Each row is where one point has got to under a steady rotation. How many ticks took it there?
The counts run from 0 to 430.
-39.0 22.4 5.2 2.9 -20.5 10.4 -19.5 42.0 27.3 -18.9 -6.3 -2.9 24.9 -4.6
 7.0 12.0 10.2 10.4 -3.2 -7.4 -19.2 11.8 -48.2 -6.5 -5.1 30.3 -1.0 53.8
 21.1 -4.6 10.3 -18.3 25.6 -7.4 -2.9 -4.8 -5.7 23.8 -28.8 0.4 -0.2 -0.6
 16.2 6.2 24.6 => 67
34.2 -29.4 22.9 -21.9 9.0 -28.1 21.7 16.8 8.6 -22.4 7.5 -6.9 -2.4 -36.2
 44.4 -7.6 13.1 -8.0 -2.8 -6.4 9.3 5.1 -17.8 -41.6 -15.9 -9.1 29.7 -1.0
 25.8 -0.8 31.0 -13.0 25.0 25.4 25.1 -6.8 26.5 -33.9 18.5 10.2 12.6 25.5
 9.9 11.5 -31.0 => 177
30.6 -11.5 19.7 -10.2 -26.4 1.9 11.8 18.3 12.2 -20.6 -10.6 4.1 -6.6
 -31.2 54.1 -5.6 2.3 22.0 -4.3 -20.4 6.2 -9.1 -24.3 -19.5 -1.1 7.3 40.3
 24.0 32.7 -3.1 18.8 -4.9 61.3 18.8 -4.7 -9.5 18.6 -35.5 -8.4 -15.6 15.9
 6.0 1.6 -6.9 -17.6 => 403
11.7 -28.3 13.9 -1.2 -3.9 -26.5 0.4 37.6 22.1 11.0 0.7 1.3 17.1 -12.0
 24.6 4.9 -16.9 -12.7 -45.9 6.5 15.0 -25.5 -24.3 -45.2 -9.7 16.9 23.2
 39.0 -5.8 0.3 12.6 -20.4 5.0 28.7 -18.8 9.4 -17.8 21.4 -9.7 13.2 -13.4
 -27.6 18.4 -14.3 -4.5 => 222
35.0 0.6 -7.2 -12.9 -16.9 21.1 -10.3 22.9 18.5 -20.4 -34.4 -29.3 1.1
 -34.8 38.4 4.5 -2.9 18.7 -2.0 -13.9 -6.5 -7.7 -32.3 4.3 -3.4 12.9 11.3
 45.7 25.0 17.4 20.8 -24.3 13.5 20.5 -19.6 17.3 -6.8 -9.4 -22.6 8.8 24.5
 -3.4 -2.3 14.7 -15.6 => 273
-3.2 -7.3 36.6 11.0 7.1 -4.2 5.9 29.3 14.0 -38.0 6.4 2.1 8.5 -31.3 20.0
 -10.1 2.6 13.3 11.1 -15.1 3.7 -4.1 -21.3 -43.4 3.2 25.0 8.8 6.3 38.7
 -8.8 1.3 -28.3 50.5 4.3 32.1 -37.8 9.3 -5.8 1.2 -9.8 -7.8 4.1 25.9 -9.0
 -30.8 => 264
17.9 -9.3 19.5 -11.0 24.7 -10.3 6.4 17.9 16.7 5.1 25.3 -20.3 0.3 -31.5
 30.3 7.5 13.1 -10.1 2.3 -11.0 1.0 -7.0 -16.2 -52.3 -22.3 10.4 32.5 22.6
 26.3 -2.1 29.9 -34.0 24.6 44.0 20.9 -21.5 21.7 -10.7 23.8 12.3 -5.3
 36.3 -2.1 -5.7 -7.9 => 171
-18.8 -12.5 24.6 -5.8 -20.1 4.6 13.5 19.0 17.4 1.3 -18.4 17.7 40.4 -21.4
 24.3 13.9 -16.0 35.2 -2.7 -16.2 9.5 -9.3 -15.4 -31.3 24.0 50.1 19.9
 22.9 33.0 -20.2 19.0 -30.7 36.1 10.9 31.7 5.8 11.8 10.1 -8.8 18.7 2.3
 -3.7 -9.1 -18.9 -1.5 => 196
-27.7 -14.9 30.9 -16.5 -40.4 -36.2 3.1 34.1 -10.2 -41.6 2.9 36.5 0.6
 -23.6 11.2 -11.2 1.4 1.1 -27.1 -18.8 23.4 -7.7 -10.6 -31.6 17.3 14.9
 5.4 8.8 10.2 -10.3 15.0 19.4 30.5 -4.4 29.7 8.2 -5.4 3.5 -4.0 -6.8 6.1
 -1.6 25.6 8.0 14.8 => 320
11.0 10.3 17.7 -33.6 1.7 -25.1 -21.7 21.3 19.1 -45.1 -19.5 -3.3 -14.8
 -19.0 10.5 -0.1 35.0 21.9 0.2 17.8 0.5 20.1 -42.1 -5.7 5.2 10.6 10.7
 -4.5 24.9 37.7 11.3 14.8 30.6 18.6 6.6 14.7 33.0 -17.0 15.9 -0.4 -9.5
 0.1 32.7 14.4 -1.9 => 12
-27.8 -1.6 13.0 -17.9 -3.8 -12.8 -8.7 27.7 1.1 -41.2 -1.3 -10.7 -14.3
 -44.4 -3.3 8.2 9.7 10.8 -4.9 -1.7 2.0 -18.4 -22.5 -35.4 -16.7 25.8 -2.5
 32.8 2.0 19.0 10.4 -33.5 3.0 22.0 6.3 12.3 -37.5 33.3 -11.9 27.4 -9.8
 18.9 32.9 9.5 26.3 => 98
-4.3 -23.7 29.3 1.2 0.6 -51.0 15.1 26.3 5.0 17.4 14.5 24.7 25.7 -1.5
 29.0 -2.1 -13.0 -17.4 -18.0 7.1 12.4 -9.3 -7.2 -43.5 4.1 26.7 19.2 21.3
 3.0 -15.8 30.4 -6.8 4.3 4.7 44.7 0.9 28.9 -7.5 23.2 30.0 8.1 4.9 17.2
 10.3 -8.9 => 384
3.0 25.3 15.9 -6.2 0.5 -2.9 -12.5 29.5 28.5 -21.6 -12.9 8.7 12.1 1.9
 25.1 1.9 12.0 -11.7 8.9 -24.3 -22.9 21.5 -19.0 -15.8 12.1 17.9 5.7 19.6
 47.7 3.6 26.1 15.2 44.3 -3.3 18.1 -16.7 57.1 -29.8 -4.6 -27.7 14.2 13.0
 1.1 21.7 -37.6 => 339
-37.1 17.7 29.4 1.8 3.1 0.1 -12.2 34.9 26.6 -14.0 1.8 18.9 28.3 15.9 8.8
 5.0 23.4 21.3 11.2 7.7 -9.7 21.6 -36.5 -16.1 23.5 44.3 22.3 12.6 29.5
 9.2 15.3 -2.8 56.7 1.7 11.2 -21.0 40.6 5.1 7.9 -17.0 -6.9 2.5 19.0 3.1
 5.9 => 69
21.7 -2.4 27.9 -8.0 -19.4 2.1 -4.8 14.6 19.4 -13.8 -8.3 -9.9 0.2 -29.9
 33.3 4.8 3.2 14.5 -3.2 -3.7 11.9 5.1 -46.6 -17.0 6.1 18.2 32.2 25.2
 22.6 1.4 8.9 -6.5 63.3 27.0 -11.4 -19.2 22.6 -12.7 5.4 -11.1 -7.9 -14.7
 4.4 -31.8 -12.9 => 139
6.0 -10.5 17.3 -14.9 -9.5 -22.6 9.5 10.8 8.5 4.6 -6.6 19.1 25.6 -19.4
 43.7 1.5 -4.0 7.9 -2.6 -7.6 -5.1 15.8 1.0 -14.4 -3.8 19.9 22.1 17.0
 26.7 -23.6 36.7 -7.2 28.8 5.7 32.0 22.6 44.4 -33.8 15.8 24.0 24.1 21.3
 -2.2 7.5 -14.5 => 114
-18.9 23.7 36.0 3.6 -6.9 -13.9 -10.9 33.2 20.3 -45.0 1.5 -1.9 -4.9 -37.2
 -4.3 -6.0 -6.0 12.6 10.3 -27.4 -15.6 -8.1 -16.8 -39.8 8.3 19.8 -12.9
 21.2 34.9 -0.5 7.1 -15.4 32.3 2.9 27.8 -42.6 -2.4 11.0 -18.5 -16.4 -6.4
 -1.4 35.8 -4.3 -26.5 => 263
-11.2 -19.6 19.9 -16.1 -6.0 -21.9 17.7 38.1 6.3 3.2 4.6 31.2 27.8 -4.7
 24.8 0.1 -14.0 -26.2 -34.2 -22.0 6.0 -17.5 10.6 -57.0 9.6 13.6 6.3 12.9
 20.8 -21.9 32.6 8.1 15.1 12.7 47.8 8.2 29.4 -19.2 -1.9 -9.2 14.5 7.3
 2.5 2.2 -26.2 => 252
15.7 4.2 27.0 -31.7 5.0 -7.4 -1.8 32.3 20.0 -10.4 -11.9 -2.6 -3.9 -16.0
 16.6 13.6 22.7 36.9 -2.2 15.4 5.2 -7.8 -35.8 -10.1 28.6 33.6 24.3 -2.5
 26.1 28.2 30.6 -9.1 43.0 37.7 0.8 11.7 35.8 11.5 30.0 12.4 -18.2 -2.5
 10.5 -1.5 -1.0 => 365
25.3 -18.8 7.8 -12.6 -19.9 -25.9 3.7 21.2 -2.3 -20.6 8.6 -8.8 -9.1 -40.5
 40.5 5.2 7.1 -23.4 -24.3 -3.1 0.4 -7.1 -27.3 -21.6 -39.6 -2.6 13.2 49.1
 -8.2 16.6 27.5 -15.0 -8.9 14.8 -12.5 7.9 -13.0 -9.4 -2.8 24.6 29.1 17.2
 27.0 29.3 11.1 => 311
13.2 -13.7 15.2 -11.0 -31.5 -37.3 -3.0 25.1 -3.8 -45.4 10.4 -4.3 -18.8
 -27.7 22.2 -14.2 15.3 -22.1 -23.4 1.5 -7.5 0.4 -21.0 -21.0 -25.5 -5.2
 3.8 31.6 -13.8 26.2 28.0 9.0 -4.9 3.5 -2.5 9.0 -8.0 -8.5 0.2 19.7 30.3
 13.4 33.3 41.2 12.4 => 312
28.3 -23.9 4.0 10.0 0.8 -18.2 -2.1 39.7 29.5 1.1 -18.3 -2.7 36.1 -1.2
 34.1 1.0 -17.2 -19.8 -23.6 12.1 9.1 -1.5 -18.4 -39.0 -22.9 15.6 22.1
 30.0 22.4 -10.7 2.4 -10.7 9.8 16.0 -3.1 7.3 21.9 -20.7 -10.4 -4.9 -5.2
 -21.6 -2.1 6.3 -38.5 => 347
6.1 -4.5 -6.2 -13.2 -16.5 0.9 -21.3 31.0 18.7 -23.8 -39.4 -9.4 29.4
 -21.2 23.7 1.2 7.1 3.3 -13.0 13.0 -8.3 14.0 -24.3 2.8 -26.9 25.9 -4.9
 47.5 9.7 7.1 -0.7 -7.1 -1.4 -0.1 -12.2 47.0 -2.8 -0.5 -28.4 24.6 15.3
 -12.3 24.1 32.9 0.0 => 280
27.7 -7.8 12.7 -23.5 12.8 16.5 -5.0 27.3 30.3 -9.4 -16.3 -22.4 -2.2
 -13.6 28.2 11.8 5.7 24.1 -0.5 15.6 -0.8 -16.6 -31.9 -20.5 15.2 15.6
 26.8 18.9 13.4 40.9 20.1 -29.1 34.3 49.2 -26.4 5.2 18.6 6.0 -0.1 1.1
 -17.6 -2.9 2.5 -2.4 -18.6 => 8
0.8 20.6 10.9 -43.3 -11.3 -37.2 -16.2 27.0 4.7 -28.9 -20.4 1.8 -5.3
 -17.5 12.1 0.8 22.7 -2.8 -22.8 4.6 -3.4 12.3 -21.4 5.6 10.3 24.7 -6.9
 4.5 8.9 24.0 26.2 34.0 11.5 15.5 8.4 36.4 29.3 -12.0 4.8 15.9 5.1 -3.1
 27.7 32.5 -3.8 => 18
3.3 16.8 8.2 -11.3 -0.9 -22.7 -25.7 50.2 32.8 -29.9 -25.0 1.4 7.7 0.0
 11.5 -11.8 4.9 -28.3 -27.5 -14.6 -0.5 7.7 -8.7 -24.7 -0.2 11.0 -1.4
 21.0 35.0 1.0 12.3 12.0 18.7 14.2 14.2 -6.5 30.1 -25.5 -17.9 -29.0 13.2
 -17.1 23.2 17.9 -53.9 => 345
-3.6 -22.3 4.5 5.4 -38.4 21.5 13.0 45.1 0.9 -21.2 -17.9 21.4 44.0 6.9
 46.5 -5.6 -18.3 19.2 -17.4 10.9 8.1 -24.7 -28.2 -14.2 3.7 18.4 19.7
 45.0 -0.2 20.8 16.8 -19.2 13.6 -1.3 -14.4 16.4 -7.7 9.4 -17.9 9.3 13.0
 -7.9 14.5 17.3 -11.5 => 59
13.7 13.8 21.9 -17.4 -6.3 -48.3 -12.7 25.1 7.7 -34.4 16.4 -8.3 -36.1
 -25.9 15.9 -13.5 23.8 -25.1 -8.9 -0.6 -3.3 21.5 -24.5 -20.0 -13.6 -3.2
 3.6 12.7 5.0 20.3 24.5 24.7 13.6 15.8 -1.4 -14.8 36.3 -10.1 28.9 6.7
 14.0 9.7 35.3 23.7 -11.4 => 307
0.6 -3.7 19.3 -16.5 -25.3 -39.5 -10.4 20.1 2.6 -51.6 -6.1 -9.8 -22.9
 -58.9 17.9 -15.0 6.9 -21.0 -6.7 -24.7 5.5 12.5 -8.0 -24.1 -23.2 -1.0
 -7.5 24.8 23.4 -3.9 16.0 8.0 10.0 2.1 19.3 -0.4 -6.7 -21.5 -14.7 5.8
 20.8 12.4 34.7 19.1 -11.2 => 181
13.8 9.2 -7.0 4.1 31.0 3.9 -21.0 29.4 30.4 7.1 2.8 -30.8 15.6 -5.0 20.4
 22.1 13.6 -3.0 3.9 -2.2 -23.8 -3.0 -37.8 -32.5 -32.3 15.0 18.9 40.9
 18.4 20.0 16.3 -41.7 12.3 33.6 -11.3 -10.5 11.0 14.0 -6.5 13.1 -10.7
 12.9 8.3 2.7 8.3 => 430
-18.0 2.8 11.7 -8.1 -11.4 -5.6 -4.9 30.7 6.7 -34.2 1.1 -14.2 -17.7 -14.8
 0.3 7.0 14.7 9.7 -13.7 1.5 -7.6 -15.8 -47.4 -20.9 11.4 14.9 7.2 34.9
 -12.5 49.2 19.1 -15.0 14.2 27.6 -21.2 -0.3 -14.2 39.9 3.9 16.4 -4.6 8.3
 35.3 17.8 29.6 => 230
-37.5 16.9 26.3 -19.6 16.1 -32.5 -2.4 45.6 20.6 -10.8 23.8 22.2 6.8 13.9
 -13.4 10.5 15.4 -5.0 -15.9 -7.6 -5.6 -11.6 -25.0 -38.2 15.1 28.9 -1.5
 -1.3 17.3 9.4 28.2 10.2 22.2 14.8 27.9 -10.9 38.2 16.4 16.9 -5.0 -25.3
 10.0 21.2 14.2 1.2 => 163
